In the data rows, 128 means zero.
Here are some points:
112 112 126 111 115  16 143 111 117 106 115 146  93 120 114 119 122 122 128
 87  99 105  69   0  99  97 108 127  58 107 103   0 110  94  70 129 116  86
 80 107 101  76  23  66 122  78 126  83 105 110  31 108  94  88 128 124  96
133 125 124 114 135  83 148 146 132 141 134 125 109 114 152 122 131 139 112
177 167 175 171 237 149 185 175 129 180 146 150 204 143 211 171 131 164 157
156 142 141 127 140  92 193 164 134 129 133 132 117 114 200 122 126 177 130
140 120 136 123 130  35 167 148 127 124 118 128  86 122 169 120 128 151 125
136 134 132 120 125 128 135 171 136 129 134 124 128 136 166 122 133 135 121
173 153 160 160 189 141 157 211 146 162 147 136 200 156 215 147 133 144 160
 90 115  93  98  58 108 100  10 105  78 104 108  65  86  23 101 119 114 105
131 124 139 188 237 129  83  88 127 191 133 149 236 137  70 184 130  98 169
142 140 142 128 148 110 162 116 117 133 130 138 137 116 148 132 129 153 135
172 149 151 138 152 122 197 227 138 143 137 136 128 140 250 126 133 180 123
146 185 128 134 134 255 134 128 128 131 152 141 200 135 140 134 133 130 139
121 160 107 165 182 226  86 105 149 203 153 132 220 134  91 168 155 111 162
123  94 131 135 139   0 120 141 130 135 109 130  86 129 130 128 129 121 130
 87 100 109 142 122 137  53  46 120 123 116 131 144 114  16 136 126  77 131
125 142 124 116 111 139 152  81 120 110 124 122 125 107 114 116 131 145 125
160 133 150 137 144 119 155 242 143 144 139 130 132 158 225 133 129 140 132
107 141 106 119 112 184 125  20 112 109 122 124 137  88  47 124 130 130 118
144 146 137 133 143 162 153 150 128 135 137 130 147 132 159 134 130 141 130
158 133 143 146 164  76 146 175 133 153 136 129 129 141 177 143 123 146 135
133 112 124 120 133  21 156 118 130 126 119 128  79 120 138 119 130 151 127
137 124 126 146 182  95 128 125 119 163 131 132 156 138 116 150 133 138 147
110 108 113 110  74 144  90 148 136 107 123 116  94 139 111 112 127 102 115
115 111 115 119  94 166  79 151 132 118 128 119 125 147 106 122 127  92 125
114 134 115 123 114 112 127  37 127 109 114 129 109  98  70 128 126 134 125
151 136 138 132 129 158 153 208 147 134 145 131 141 136 200 126 125 153 132
150 127 142 137 157 178 128 185 140 150 152 133 168 159 159 139 119 126 148
Here are 10 more points, each followed by its number:
153 141 151 103 115 111 180 188 126 110 134 142 104 130 212 115 126 165 125 0
111 122 113 100  77  69 149  82 122 101 114 116  60 105 115  99 133 144 110 1
107 135 111 142 183  96 115   8 117 145 116 153 171 100  34 155 123 119 141 2
110  98 108 124 122  48  87 112 134 135 129 128  95 129  87 123 138 109 119 3
145 165 135 116 113 229 162 165 123 118 143 122 144 133 176 122 129 149 120 4
140 143 133 125 129 190 135 172 134 133 140 128 146 139 160 131 130 131 125 5
115 114 120 138 147  53 134  49 115 129 109 132 115  96  75 130 130 139 128 6
134 164 137 120 125 247 160 120 117 120 142 125 163 118 149 124 133 149 122 7
160 139 160 182 235 109 129 169 138 190 140 155 215 150 157 173 128 125 167 8
171 164 153 123 145 121 220 201 130 130 137 131 118 129 246 125 129 187 126 9
Which three of these numbered points are nearest to each point below, ignoring the 3 directions in which the first points spread most? Their numbers follow each, nearest first.
125 129 124 165 204  96 122  33 114 164 123 144 186 100  54 160 132 126 147 > 6 1 4
173 164 157 136 168 120 214 182 127 140 136 136 138 126 228 132 131 181 131 > 9 7 4
130 152 130 136 150 188 135  87 107 138 136 122 166 121 102 136 127 131 134 > 4 6 7
108 113 115 123 113  94 110  75 120 118 115 125 107 110  76 124 129 117 123 > 5 8 6
167 174 152 162 251 126 203 161 134 166 145 158 200 133 212 180 138 186 164 > 9 7 2
158 127 158 180 237  76 132 178 135 190 135 148 203 153 170 174 129 128 162 > 8 5 3
174 153 171 130 181 111 190 196 126 144 142 158 162 137 229 144 126 171 146 > 0 2 4
127 130 122 130 146 122 127  85 115 134 128 134 150 120  91 130 127 122 142 > 0 5 4
118 135 122 132 149 108 137  28 113 129 115 133 135  95  70 137 122 139 131 > 9 7 4
133 162 118 123 142 255 118 108 137 127 144 133 190 134 107 140 124 122 129 > 2 0 4
115 131 115  99 120 125 130   1 102  94 122 117 115  89  41 115 116 116 120 > 7 9 4
171 150 157 174 225 135 161 158 133 189 152 150 208 133 184 160 132 161 155 > 6 1 0
106 133 110 118 130 145 132   0 107 124 121 122 136  82  43 128 124 131 123 > 7 9 4
146 140 153 174 235 107 139  77 118 181 132 149 218 131 112 169 129 136 165 > 0 4 6
139 165 137 147 167 255 129 100 122 151 146 136 212 126 112 152 131 130 144 > 4 6 0
165 176 144 137 172 205 194 179 132 139 146 137 169 134 215 143 136 176 136 > 9 7 4
129 137 125 131 163  66 159 118 134 131 125 150 141 121 146 130 130 133 142 > 2 0 1
 85  87 102 103  82  64  65 108 132 114 117 121  73 116  57 110 138  92 103 > 3 8 5
131  99 133 121 106  59 118 220 136 128 122 124  91 146 178 119 136 127 123 > 3 8 5
142 166 140 173 204 214 105  86 143 163 140 153 228 131  96 180 127 122 158 > 0 2 6
138 145 135 123 140 108 180  98 123 129 119 134 111 108 152 128 118 164 124 > 9 7 4
126 119 126 123 112  88 112 147 130 116 122 129 106 137 130 119 123 112 123 > 8 5 3
139 116 135 128 122 127 106 215 148 136 137 128 122 164 175 128 129 110 127 > 3 8 5
130 140 115  78  54 144 174 128 133  74 121 110  52 115 159  85 127 161  97 > 9 4 1
124 143 126 120  76  91 160 158 131 108 128 128  86 143 174  87 130 153 120 > 1 6 5
115  96 117 120  87 110  84 177 142 115 126 120  97 146 126 114 127  99 121 > 3 8 5
124 132 120 113 107 130 142 113 123 109 120 123 113 112 125 118 131 144 117 > 6 4 1
107 120 115 115 138 181 101  41 129 122 103 135 146  93  56 147 100 125 115 > 2 6 4
112 130 116 140 161 142 126   0 109 135 124 134 162  93  33 142 126 132 141 > 7 9 4
155 154 153 189 255 148 139  95 119 200 142 159 252 127 117 192 129 134 177 > 0 4 6
156 172 141 147 176 255 141 152 125 153 156 138 226 145 151 154 128 130 151 > 0 4 6
 84  82 100 117  77  84  52  84 127 106 109 117  85 125  36 116 127  77 117 > 3 8 5
149 133 152 192 251 137 100 137 134 200 140 154 243 150 118 189 128 109 172 > 8 5 3
135 152 112  92  56 219 145 149 132  95 148 115  88 133 165  95 130 144  98 > 1 6 4
128 129 123  89  50 140 151 186 135  89 124 114  55 134 182  93 124 140  99 > 5 8 0
121 127 123 115 102  61 163 101 123 107 119 123  86 110 138 102 131 144 123 > 1 6 4
130 160 132 138 154 217 129  77  84 145 139 114 179 129  83 142 125 125 134 > 4 7 9
103  89 115 123  99  47  85 113 131 119 111 121  86 128  85 121 129  99 121 > 3 8 5
153 151 159 200 255 144 142 108 128 208 145 159 255 137 123 186 125 144 173 > 6 1 0
123 121 126 156 174 124  87  97 127 152 128 138 179 134  81 155 126  97 147 > 8 5 3
142 140 147 145 160 178 105 156 136 148 143 159 192 155 147 143 128 116 154 > 8 5 3
143 166 136 147 171 255 131 119 125 150 147 137 213 133 124 156 128 130 144 > 4 0 6
110 141 113 108  95 179 131  26 105 101 123 119 119 100  60 113 128 132 117 > 7 9 4
 86  98  99  83  29  89 106  65 117  74 104 107  31 101  63  84 128 116  97 > 5 8 6
161 138 155 175 221 146 127 192 139 185 147 149 216 156 175 171 130 125 161 > 8 5 3
164 167 151 154 200 158 184 131 123 160 140 141 188 123 173 155 130 165 146 > 9 7 4
164 138 153 154 180 135 145 225 136 160 143 139 175 163 203 147 126 128 148 > 8 5 3
 89  98  97  95  53  68 103  53 118  82 103 110  46  99  55  96 128 112 105 > 5 8 6
 85 103  92  78  18 123 118  47 124  68  97 113  16  94  72  81 114 136  79 > 6 1 4
 95 120 120 124 111 182  83  48 118 111 123 125 120 111  43 126 133 102 117 > 5 0 8
102  94 114 125 104 131  59 136 137 131 121 129 117 144  85 133 119  81 128 > 3 8 5
156 122 147 131 127 107 139 255 149 139 138 127 118 169 230 126 129 127 130 > 3 8 5
111 124 119 150 161 166  84  53 121 146 126 135 182 119  43 153 129 102 142 > 5 8 0
121 114 130 149 163 134  85 112 129 149 128 140 172 137  85 151 128 100 146 > 8 3 5
135 135 128 144 162 142 121 125 126 151 135 134 168 134 121 145 131 123 143 > 5 8 0
130 144 140 118 129  54 182 183 146 143 129 136 102 143 221 135 134 160 129 > 1 5 2
129 110 133 157 181  62 107 118 129 159 123 138 155 134 104 153 129 113 146 > 8 3 5
182 170 165 150 201 160 180 166 147 180 159 120 219 135 215 148 125 164 155 > 1 6 9
118 123 113 107  90 159 116 117 134 102 122 119 106 128 109 111 129 123 115 > 5 8 6
148 145 146 171 214 168 122 128 130 176 140 145 218 140 125 170 129 124 157 > 5 8 0
137 137 139 155 173 157  93 138 129 144 139 141 175 150 127 155 123 103 144 > 8 5 3
142 130 132 112 100 114 157 188 133 115 129 122  91 138 189 113 129 144 116 > 5 8 0
122 136 125 144 171 101 143  23 112 141 117 138 153  94  68 145 128 142 140 > 9 7 4
113 134 116 138 154 116 135   1 105 129 116 134 146  85  45 137 130 139 134 > 9 7 4
106 119 107 104  86 187  93  84 126 120 128 104 122 111  77 119 119 100 114 > 5 8 6
